One turn or mirror swaps these rows in pairs. Which row does each one swap with?
The rows were stretched afterwards, more along some directions than others.
tupa: [-21.0  18.9 -21.1  -0.7   8.3 -23.0   2.5  17.6 -23.8  14.8   0.9  17.0
 -22.0  -0.5  18.9 -34.4  30.3  -3.1  -6.9]
sezaf: [ -5.1  -1.7  17.0 -41.2  -6.1  41.1  -7.2   0.1 -10.5  -8.1 -14.2   1.6
   1.6 -17.2 -15.9  22.5  13.1 -14.2 -10.0]
napig: [ -8.1  21.6   2.2   1.9 -22.8 -24.6  14.6  14.7 -13.6   1.4   8.8  -8.1
 -20.6 -15.9  36.8 -33.6   1.3   0.7 -21.7]
pozi: [ -6.6   8.0  52.2   2.8  22.6   9.5  -1.1 -13.2  -3.1 -12.3  16.4 -30.9
  10.3 -26.3  20.7 -15.6   2.5  15.2 -10.0]
Tenu: [ 30.0  -1.7  20.4 -29.5  16.2  12.6   6.5  10.7 -15.8  23.6 -13.1  24.6
  15.4   3.7   7.8  25.7 -16.7   8.5  -0.2]
kena: [-14.4   5.6 -29.8  27.0  -6.6 -21.1   1.9 -15.5   8.0 -14.2  -0.6   2.7
  19.0 -12.0 -27.6 -18.2 -15.4 -24.1 -17.6]
naren: [-17.1   9.5 -31.2   7.4   9.9  -4.6 -11.1   7.1 -26.3  -2.6  -2.4  17.8
 -10.1  -0.3  17.6 -25.9  30.7   4.5 -10.4]
Mut: [ 34.2  -8.7  27.6 -13.6   6.8  18.5   1.3   9.9  -1.4   3.9  -6.6   1.7
  11.5  10.2  14.3  27.5 -15.0  25.5  -4.4]
Vik: [ -3.0   1.7  -1.4  20.0   6.4   6.9  -9.2 -36.0  -2.5 -46.5  32.0  -7.2
  12.8 -14.0  19.1 -36.4   4.9  17.6   0.8]
penol: [ -1.9  -8.1  15.4  18.3 -16.2  -3.7  -7.3 -37.2   4.5 -25.9  10.1 -19.8
  18.7 -10.8   2.2 -24.5  10.2   3.3 -11.8]
votir: [ -0.9  26.5   0.3   0.9 -12.6  -4.3  12.2  26.8 -11.5  -6.0   8.2  -4.8
 -16.1 -18.6  37.6 -30.8  -1.9  -3.6 -33.7]
Zuke: [ -7.1  12.4 -17.6   7.6   1.0 -19.5   0.5  17.3 -21.2   9.6   4.1  -6.9
 -14.6 -10.3  11.9 -19.7  24.6  -1.1 -25.6]
figi: [ 15.7 -12.9   4.4 -33.0  15.5   9.6  -6.4  36.5 -27.0  46.5 -10.9   6.3
   7.7  20.1 -21.2  37.9  16.6  -6.1  -4.2]
gimeb: [  4.4 -11.8  38.1 -49.1  10.8  -1.7   1.5 -26.7 -13.0  12.4  14.7  -1.6
 -12.9 -14.6  -1.3  17.1  -0.9 -10.8  12.9]
vig: [  0.0  17.8 -41.1  20.4  -8.3 -16.4  -3.9  -2.7  -5.6 -18.1   2.1  11.8
  11.5 -27.9 -16.9  -3.7 -11.9 -26.1 -29.3]
Kosan: [ 15.2 -10.6 -14.0  23.5  -9.4  20.5 -17.0 -26.6  10.0 -28.3   6.4 -30.3
  11.6 -14.1  -7.3  16.4   3.6  24.8  -1.4]
rit: [  5.2 -11.2   7.6 -23.8  11.9  11.3 -16.3  14.0 -34.1  33.2 -29.3  24.0
  -3.9  34.4  -9.6   7.6  19.3  10.8  13.8]
lodud: [ -1.4   9.2 -26.8  19.7 -13.7 -26.7   9.3 -14.5  -3.2  -8.9   4.5  -4.4
   6.1 -22.1 -30.5  -8.9  -7.7 -25.0 -16.9]
vemo: [-15.4  -8.7  39.0 -31.6  10.9 -18.2   2.3  -8.0  -3.2  21.4  27.3  -8.7
  -2.8   4.9  14.3   6.0   0.7 -17.5   9.3]
dum: [ -0.1  -9.0 -15.2 -26.3  10.0  -4.3  -5.5  30.7 -24.4  40.0 -15.1  19.7
   9.1  34.2  -9.5  26.3  25.1  -5.6  13.7]
tuteb: [ -6.2  12.1 -48.0   2.1  -4.7 -16.1   5.6   0.4 -17.0  -9.0   2.7  24.9
   8.0 -14.6 -25.6 -16.5  -6.9 -38.4 -23.7]
redi: [ -1.8   6.0   2.2   4.5   6.5  -1.3 -11.5 -51.8 -13.6 -32.2  35.5   5.9
  11.7 -14.5  25.6 -41.1   9.1  10.7  10.1]
Kodi: [ 21.6   2.7  11.8 -12.3  20.2  -4.1   0.5   6.3 -17.5  29.0 -17.3  34.6
  15.8  21.1  16.2   2.0 -10.6   6.4  10.6]
Zup: [-17.6  16.8 -21.4  18.0  -2.3 -29.8   0.9  30.3 -16.5  -3.7   3.2  -6.1
 -18.1  -1.3  18.0 -29.2  24.8  -6.1 -23.7]
boze: [ 10.4 -26.5   5.4 -25.9  13.1  -3.4  -8.3  26.9 -25.6  40.9  -3.3  16.9
  10.1  29.5 -19.6  21.5   8.8 -12.3  15.7]
Kepa: [  5.2 -17.7  -8.8 -30.7  15.1  -0.2 -11.3   2.7  -9.9  43.1  -3.4  19.5
   0.7  40.6  -1.9  18.1   8.7  -2.6  20.9]
dapiv: [-24.5  16.0  24.3 -25.8   1.5  24.2  -3.5  -3.1 -23.2 -27.5 -16.3  -0.2
  10.5 -12.1   9.6   4.9  13.9  -4.1  -2.6]
Beput: [-21.6   2.6  18.4 -37.0   0.3  31.5  -6.3  14.0 -20.6 -16.6   2.9  -8.0
  11.0  -2.1   8.1   7.8  13.1 -14.1   0.0]
lada: [-18.1  37.0  -6.9   9.6  -5.5 -12.8  11.9  14.7 -12.3  -5.8   5.8  -4.5
 -14.0 -13.8  48.5 -31.1   4.7  11.7 -20.1]
Mos: [-17.2   8.9 -33.2  -2.0  -4.7 -16.2  -0.6  21.8 -22.6   3.2  13.0  11.1
 -33.0 -13.9   5.8 -31.3  19.9 -14.3  -9.6]
Zim: [ -9.0 -12.5  -3.3 -35.7   9.9   8.8 -14.6  39.2 -38.6  47.3  -5.5  19.4
   4.0  35.0  -8.1  11.8  28.5 -15.9   6.9]
vided: [-14.5 -14.1  21.7 -53.5   4.4   1.6  -5.7  -9.0  -8.7  20.7  18.2   1.9
  -6.9  -0.2  -3.1   8.7  -2.4 -26.5  11.4]
Kulog: [  8.0  -3.4 -20.3  26.3 -11.7  12.0 -11.9  -8.5   4.7 -17.8  21.2 -31.5
  11.7  -8.8  -3.5   4.1   6.5   8.9 -12.6]
tufek: [ 22.0 -12.3 -11.3 -32.3  24.5  10.3 -10.7  36.0 -22.5  35.2   4.1  23.0
  -1.4  23.3 -17.5  30.3  13.1  -5.2   6.5]
gaved: [-23.4  10.3  27.4 -29.2   7.9  25.4  -6.7  -4.0 -19.2 -17.7  -3.8  -9.6
  14.8 -11.2  14.1   9.6  10.7  -6.3   2.1]
gudiv: [ -9.2 -13.5  28.6 -53.1   1.0  -5.4  -0.8  -2.2 -22.6  16.6  18.7   6.0
 -19.4   4.9  -0.3   1.2   5.2 -18.2   6.5]
poso: [  0.3  -9.8  39.8 -40.4  15.7  -3.5 -11.8  -8.9 -12.8  16.1  13.5   7.3
   6.7 -13.1  -2.6   8.9  -9.0 -20.6  -5.6]
defan: [  9.5  -8.3  -8.9   4.1  -3.3  19.2 -12.3  -6.6   2.2 -18.1  13.1 -34.5
  29.8  -9.8  -7.2  30.0   4.1   7.7  -1.6]
lezo: [  4.2 -10.1  50.7 -39.6  15.9  -9.0  -9.2 -14.8 -15.9  20.9  24.0   4.4
  -1.4  -4.7  14.9   3.6  -7.2 -11.7   4.0]
Fizol: [-23.2   3.7  18.9 -43.9   8.5  38.0  -8.4  -6.9 -18.8 -18.8 -10.9  -0.2
  22.5  -8.3  19.1  11.0   7.3 -11.5   2.1]
soz: [ -3.8   6.1 -33.4  14.5 -15.0 -21.3  -9.4   0.6  -3.9  -8.2  10.8   3.5
  17.1 -21.9 -28.7  -9.4 -11.4 -35.9 -30.4]
kef: [-12.7  25.9  -3.8   4.0 -16.0 -17.4   6.9  10.6 -10.4  -5.8  -6.9   6.4
 -38.5  -7.9  40.6 -32.5   8.2  15.6  -7.5]
rud: [ 17.5   4.2  23.3 -19.7  26.9   8.9   1.8   1.3 -13.5  20.1  -3.1  13.6
  26.9  17.1  35.2  19.9  -9.8  21.9   8.5]
Fak: [ -7.3  -0.4  61.6 -10.0  20.3  19.3  -5.8  -2.8 -10.8   8.2  -2.4 -25.4
  13.4 -12.0  14.2  -6.3   3.2   2.2  -8.0]
gepa: [-31.9  25.8 -28.3  19.3  -0.8 -20.2   5.2  18.4  -6.5   6.6 -24.9  10.2
 -18.4   3.7   2.4 -31.6  12.4 -10.1 -21.7]
Bul: [ -3.6  11.3 -55.9  10.5   0.1 -10.4   2.2  -7.2   6.4 -12.1  13.9  13.3
  11.4 -17.3 -18.1  12.3  -8.0 -27.2 -12.5]
piveg: [ -2.6   5.3   4.0  21.4   9.0  -0.8 -10.8 -50.4  -2.3 -36.0  32.0  -8.9
  18.7 -16.8  19.1 -32.4   2.4  18.5   6.6]
fasus: [-20.9  20.0 -20.4   5.6   1.9 -11.3  -8.4   4.1 -34.1   4.4 -17.9  20.3
 -21.6  -0.1  19.1 -49.1  26.0  -0.5 -12.2]
Nimo: [ -1.2  -2.9  57.9 -19.2  28.1  31.5  -7.0  -6.8  -9.5  -4.3  -0.4 -22.7
  11.0 -12.6  24.4  13.7   5.0  13.3  -7.0]
vadu: [-11.4   1.7   6.8  24.9  -8.0   1.4  -6.3 -35.1   2.2 -30.7  24.3 -13.2
  10.5  -7.0   5.0 -44.4   0.1  16.5   0.6]

Fizol swaps with vadu
fasus swaps with rit
kef swaps with Kodi
soz swaps with poso
sezaf swaps with penol
piveg swaps with gaved
dapiv swaps with redi
boze swaps with Mos
Kulog swaps with Nimo
Kosan swaps with Fak

